One turning vector, and how many steps it has turned:
The counts run from 0 to 198.
[1.462 -3.731 0.436 -1.304 0.473 0.312 -1.718 0.178 0.900 3.551 0.907 3.312 -0.625 -0.869 0.870 -3.648 -0.925 0.921 0.573 2.981 0.761 -1.464 1.527 0.221 -0.119 -0.611 1.501 -3.172 0.186 3.278 -0.701 -0.141 -0.083 0.490 -0.351 1.296 1.267 0.271 0.167 -1.653 -1.002 -1.360 -1.045 -2.629 -4.888 -2.111 0.728 -1.402 0.552] : 1
[-0.580 -0.655 0.114 -2.025 1.784 -2.532 -1.087 0.955 2.176 2.978 1.868 1.062 -1.675 -0.198 0.029 -2.026 -0.111 -0.210 1.588 2.729 2.010 -1.386 1.306 -1.433 -1.189 0.370 0.695 -3.182 0.997 2.223 2.846 -0.959 1.100 1.199 0.763 1.665 1.398 -0.944 1.003 0.553 -0.312 0.893 0.120 -1.351 -4.984 -1.685 2.057 -0.127 -2.293] : 184
[0.304 -0.977 -0.423 -1.942 1.515 -1.046 -0.655 1.908 0.418 2.984 1.245 -0.403 -1.245 -0.893 -0.214 -3.131 -0.403 0.056 0.620 3.090 2.483 -2.822 -0.154 -2.387 -0.430 -0.766 1.986 -4.214 2.020 3.454 1.858 -2.364 0.000 -0.313 -0.882 -0.325 1.292 0.794 1.547 -1.416 -1.358 1.027 -1.288 0.124 -3.601 -1.156 0.983 1.573 -0.891] : 180
[-0.622 -1.464 -1.774 -1.966 1.078 0.865 -2.009 1.787 0.412 2.821 -0.484 0.750 -0.892 1.176 -1.672 -2.740 -1.169 2.361 -0.333 0.787 1.156 -2.041 2.051 -1.161 0.506 0.213 1.352 -2.068 0.427 4.333 1.369 -1.482 2.211 2.060 -0.511 1.011 1.597 1.166 3.120 -1.675 1.377 0.759 -3.245 -3.340 -3.589 -3.069 0.091 -0.509 0.171] : 71
[-0.293 -1.336 -0.307 -2.632 1.623 -2.033 -0.929 0.471 -0.111 2.076 0.873 0.949 -1.291 -0.225 0.361 -2.816 -1.012 -0.344 2.869 2.601 2.313 -0.283 1.154 -1.131 -1.021 -0.509 1.524 -2.200 0.804 3.077 2.181 -1.133 0.043 1.674 0.402 1.001 1.135 -0.010 1.395 -1.543 -0.108 0.919 -2.320 -1.170 -6.129 -3.002 1.836 -0.706 -1.861] : 20
[1.894 -2.049 2.263 0.526 1.183 1.246 -1.053 0.822 -0.998 2.830 0.800 1.694 1.285 1.588 -1.125 -0.478 0.332 0.877 0.652 1.620 1.123 -3.111 3.556 -0.260 0.072 0.264 -0.924 -3.477 -0.471 2.272 -0.891 1.777 -0.846 0.792 1.642 1.423 -0.406 -1.325 0.348 -0.539 -1.918 -1.321 -1.421 -2.193 -2.714 -1.962 2.248 -4.151 -0.478] : 154
[-0.622 -1.118 -2.785 -0.412 0.288 1.972 -0.883 2.883 1.011 2.873 -0.365 -1.256 -1.028 0.700 -1.350 -2.217 -0.864 1.531 -1.586 1.110 1.903 -2.390 1.840 -1.683 1.044 0.623 2.427 -2.855 2.629 3.362 1.630 -2.084 2.384 0.359 -0.862 0.153 1.251 1.606 2.607 -1.460 0.550 0.159 -2.387 -2.476 -2.153 -2.252 0.189 -0.716 0.043] : 70
[0.122 -1.726 0.445 -0.976 1.384 -0.139 -1.731 1.769 1.070 4.022 3.339 0.223 -2.423 -1.128 1.721 -3.818 -0.888 0.243 -2.198 2.511 1.701 -2.762 1.691 -0.841 0.451 0.511 0.923 -2.891 1.128 3.669 -0.783 -1.321 1.120 -1.111 -1.111 0.359 2.524 0.196 0.760 -0.518 -1.192 -1.120 0.095 -1.371 -3.012 -1.235 2.916 -1.137 1.593] : 164
[0.548 0.545 -1.579 0.093 0.803 -0.048 -0.740 3.534 2.897 1.134 -0.085 1.375 -2.039 0.083 -0.651 -2.935 0.358 1.482 -0.769 1.169 0.986 -1.019 3.575 -2.961 -0.135 1.459 -0.357 -2.007 1.822 3.089 3.495 0.270 2.902 1.372 -0.259 1.885 0.473 0.786 1.298 -0.550 0.311 -1.634 -0.774 -2.049 -3.439 -1.112 1.058 -1.985 1.014] : 77
[0.084 -0.706 -1.461 -1.562 3.526 -0.371 -0.096 0.694 0.120 2.636 1.611 0.897 -2.223 -2.260 -0.596 -2.914 1.380 -0.411 1.508 0.402 1.313 -1.198 2.781 -1.360 -1.573 -0.743 0.014 -2.578 0.023 2.637 2.942 1.835 0.016 1.013 -0.512 0.599 1.453 0.514 1.035 -0.093 -0.288 -0.655 -1.843 -2.519 -4.990 -1.695 2.325 -1.196 -0.858] : 24
[0.379 -4.173 1.393 -1.719 0.682 -1.067 -1.935 1.298 -0.454 3.853 1.894 0.730 0.595 1.215 0.200 -1.853 -1.890 -0.185 0.416 2.840 2.605 -2.385 0.352 0.402 0.638 -0.435 0.774 -3.121 -0.364 3.918 -1.893 -2.590 -0.605 1.783 0.266 0.235 0.455 -0.024 1.368 -2.003 -1.592 0.254 -0.348 -0.963 -3.284 -1.991 1.396 -1.997 -0.723] : 161
[-0.112 -0.886 -1.319 0.236 2.181 0.864 0.357 1.593 -1.187 3.649 1.228 -0.872 1.118 -2.376 -2.171 -1.898 -0.130 1.466 -1.268 -0.358 1.971 -3.072 2.426 -0.272 1.767 0.568 -0.942 -2.371 2.598 2.049 -0.584 0.737 -0.286 0.239 1.224 -0.211 0.221 0.393 1.829 -0.368 -0.874 0.202 -1.968 -3.826 -2.893 -2.722 2.635 -3.586 -0.700] : 47
[3.171 -0.166 -1.377 1.337 -0.669 1.111 -1.154 1.356 2.092 1.736 1.281 2.461 -1.717 -2.428 1.401 -2.337 -0.188 0.798 -0.615 1.897 1.531 0.244 2.209 -0.416 -0.569 1.344 0.973 -0.698 2.724 2.528 0.929 0.675 1.716 1.990 -0.652 0.770 1.890 -0.502 0.203 -1.311 -1.846 -2.137 -0.741 -1.816 -4.134 -0.718 2.435 -2.848 1.898] : 112
[-0.111 -2.243 -1.653 -0.634 0.058 0.443 -0.031 1.647 -1.265 3.411 -0.077 -1.046 0.444 -0.698 -0.778 -2.591 -0.961 -0.199 -0.482 1.355 1.972 -3.427 1.019 -0.519 2.020 -0.978 -0.022 -2.158 3.680 3.403 -0.970 -2.290 -0.432 -0.294 0.852 -2.058 -0.703 0.237 2.064 -1.256 -0.307 1.320 -2.624 -0.793 -2.894 -1.934 1.133 -2.992 -1.134] : 51
[-0.387 -1.096 -0.863 0.570 0.416 -0.274 -0.202 2.042 -0.703 2.570 0.639 -0.379 1.324 0.562 -0.706 -1.549 -1.110 0.995 -0.266 1.828 1.783 -3.253 0.768 -1.117 3.283 -0.953 0.888 -2.698 4.434 1.294 -0.569 -1.769 0.416 0.050 2.566 0.431 -0.958 -1.881 2.179 -1.879 -0.347 1.511 -1.148 -1.281 -2.799 -2.027 1.056 -3.409 -1.170] : 50
[3.368 0.587 -0.660 2.275 -0.095 0.879 -0.020 1.630 1.033 1.734 0.953 0.167 -0.847 -2.011 0.472 -1.705 1.237 -0.490 0.833 2.991 2.436 -1.108 2.472 -0.990 -0.817 0.665 1.989 -1.265 4.563 2.125 2.386 0.160 0.717 1.293 -0.719 -0.829 -0.890 0.024 1.338 0.065 -4.083 -1.344 -1.279 -1.417 -2.639 -1.529 3.449 -3.304 1.022] : 116
[2.207 -1.825 -1.045 0.329 -2.240 1.016 -1.483 1.626 1.941 2.163 0.049 1.969 0.069 0.346 2.257 -1.786 -1.360 0.267 1.018 2.415 1.656 0.326 1.164 -0.829 1.084 -0.629 1.642 -1.673 4.389 2.627 -0.285 -1.825 0.950 2.600 0.364 0.486 -1.109 -1.145 -0.033 -2.220 -2.036 -0.495 0.004 -0.263 -5.036 -2.143 0.964 -2.354 -0.313] : 108
[0.367 -0.179 -0.656 -1.031 1.064 -1.018 0.243 2.007 -0.950 2.652 0.589 1.982 -1.894 -1.338 1.230 -2.775 -0.949 0.922 1.128 1.802 1.250 -1.214 0.838 -1.994 1.167 -0.683 3.333 -3.476 2.113 2.928 1.498 0.923 1.085 -0.948 -0.400 0.182 2.417 -0.114 0.272 -2.397 -1.374 -1.897 -2.348 -2.050 -4.226 -2.016 0.563 0.995 0.912] : 18
[1.196 0.577 -1.860 1.931 1.113 0.726 -0.510 2.617 0.497 1.984 -0.992 0.187 -0.533 0.128 -0.668 -1.827 0.156 2.403 -0.043 2.398 1.370 -2.546 3.210 -0.984 2.230 0.833 0.485 -1.623 3.413 2.985 1.101 1.798 2.514 -0.176 1.256 1.469 0.008 -0.739 3.406 -0.142 0.209 -1.425 -2.596 -3.574 -1.553 -1.328 1.309 -2.943 0.864] : 65
[1.599 -3.052 0.722 -0.697 0.732 2.182 -1.339 1.190 -2.397 3.540 1.078 1.705 1.373 -0.372 -0.075 -1.343 -0.158 1.506 -0.576 2.238 1.149 -3.825 2.518 -0.215 1.341 -0.033 1.338 -3.770 0.558 3.683 -1.546 -0.682 -1.370 0.044 0.145 -0.387 0.803 0.973 0.241 -1.572 -1.997 -1.999 -1.837 -2.480 -2.316 -0.980 0.749 -1.997 1.289] : 158
[0.761 -1.006 -0.426 -1.445 1.434 -0.776 -0.481 1.859 0.716 2.736 0.534 3.069 -1.649 -0.347 0.937 -3.401 0.363 0.248 1.296 1.862 0.602 -1.882 3.051 -1.848 -0.265 -0.053 1.219 -3.932 -0.145 3.536 2.313 0.579 1.733 -0.542 -0.510 0.958 2.244 0.079 -0.157 -0.645 0.074 -1.324 -1.479 -2.046 -4.108 -1.645 0.347 0.403 0.426] : 182
[1.577 -0.599 0.824 0.675 2.039 -1.742 -1.780 1.020 1.814 3.841 2.172 1.034 -1.718 -1.116 1.309 -2.540 -0.430 0.350 -0.636 3.698 1.520 -0.662 1.805 -0.254 -0.682 0.653 0.742 -2.254 2.118 1.639 1.217 0.849 0.760 0.266 0.634 2.562 2.644 -1.226 0.860 0.637 -1.742 -0.913 -0.384 -2.922 -4.329 -2.139 3.358 -1.402 -0.618] : 7
[1.492 -0.404 0.014 -1.613 2.229 -0.709 -0.753 0.217 0.153 0.819 1.645 0.679 -1.351 -0.324 -0.567 -1.057 0.237 -0.069 1.014 0.297 1.740 -1.163 3.453 -1.373 -2.270 -0.083 -0.326 -1.157 -0.176 3.286 2.565 0.168 1.427 4.024 -1.203 0.958 1.685 0.132 0.783 -2.016 -1.379 -1.234 -1.131 -1.771 -4.854 -3.135 2.771 -3.137 0.276] : 130
[0.315 -0.268 -0.133 -0.927 1.529 -2.656 -0.757 2.192 1.401 2.487 1.744 2.374 -1.880 -0.248 1.169 -2.906 -0.893 0.804 1.258 2.487 0.788 -1.135 2.022 -2.601 0.138 0.419 0.978 -4.138 1.051 2.195 3.214 -0.049 2.106 -0.284 0.765 2.610 1.890 -1.482 0.675 -1.074 -0.252 -1.295 0.064 -1.878 -4.549 -1.375 1.909 0.678 -0.771] : 183
[1.441 0.786 -2.530 0.860 -0.536 0.852 0.239 4.065 1.143 2.313 -0.344 -0.898 -0.093 0.122 -2.341 -2.227 2.409 1.372 -0.702 0.792 2.108 -2.946 3.805 -2.918 -0.079 0.771 0.113 -3.427 3.668 1.461 3.561 -0.935 1.334 0.198 0.018 0.391 -1.624 0.303 1.861 0.187 -1.206 0.078 -0.558 -1.037 -1.544 -0.682 1.966 -1.360 0.575] : 81
[1.724 -0.842 1.008 0.769 1.281 -1.523 -1.199 2.203 -0.460 3.108 -0.192 1.357 -0.127 0.252 0.985 -0.656 -0.771 0.875 2.155 3.318 1.779 -1.644 0.730 -0.636 1.222 -0.711 2.856 -4.410 3.181 1.754 1.661 0.025 0.058 0.289 1.773 2.054 0.526 -1.451 1.188 -1.424 -2.037 -0.663 -2.829 -2.666 -4.483 -2.258 1.273 0.544 -0.833] : 14
[1.703 -1.913 -0.555 2.230 -0.338 1.855 -0.778 2.575 1.890 3.568 -0.524 1.103 0.310 -0.121 -1.774 -0.456 -0.700 2.216 -2.544 0.874 1.676 -1.297 2.129 0.026 1.389 0.218 -0.724 -2.127 4.737 0.382 0.371 -0.380 0.554 1.687 1.211 1.864 -0.013 -0.256 -0.858 -0.391 -1.795 -0.478 -0.421 -3.356 -4.014 -2.719 2.285 -1.814 -0.754] : 101
[2.447 -1.242 -1.928 0.479 0.216 1.763 0.408 1.510 2.146 3.550 0.515 -0.506 0.163 -2.444 -2.440 -1.893 1.064 0.093 -1.133 0.433 2.601 -1.511 2.289 -0.455 -0.536 0.136 -0.726 -3.107 3.380 1.597 1.354 -2.073 -0.990 1.713 -1.047 -0.758 -1.357 1.107 0.174 1.631 -2.283 0.896 -0.160 -0.657 -3.468 -1.323 2.740 -2.233 -0.674] : 98
[-0.595 -2.059 -0.956 -0.719 0.904 -1.505 0.186 0.552 0.099 3.561 0.333 0.242 0.412 -0.527 -1.638 -1.786 -1.271 0.198 0.942 1.448 1.899 -1.386 0.317 -1.411 1.476 -1.109 0.072 -3.312 2.532 1.745 0.844 -1.771 -0.820 0.793 1.137 1.025 -0.104 -0.850 -0.124 -1.433 0.542 1.662 -0.969 -0.363 -6.032 -3.021 1.110 -0.083 -2.944] : 196
[1.612 -1.157 1.884 0.079 1.912 -1.694 -1.498 0.968 1.653 3.217 1.453 0.308 -0.801 -1.242 0.487 -1.923 -0.201 -0.445 1.197 3.766 1.710 -1.345 1.701 0.981 -1.283 1.158 0.451 -3.403 0.752 1.672 1.210 0.156 -0.078 1.160 0.258 1.296 1.042 -1.411 1.355 1.369 -1.842 0.000 -0.880 -2.576 -4.692 -2.042 3.034 -1.848 -2.872] : 8
[1.705 -0.356 0.013 0.609 2.250 0.104 0.004 2.442 -0.092 4.548 0.393 -0.727 -0.558 -2.329 -0.980 -0.917 0.642 0.570 -0.208 3.394 2.448 -2.409 0.778 -0.506 -0.206 0.760 1.646 -3.505 3.517 1.929 2.315 0.711 -0.467 -1.692 -0.777 -0.358 0.683 0.398 2.024 1.643 -2.237 -0.514 -2.345 -2.346 -2.640 -1.087 2.581 0.199 -0.650] : 11
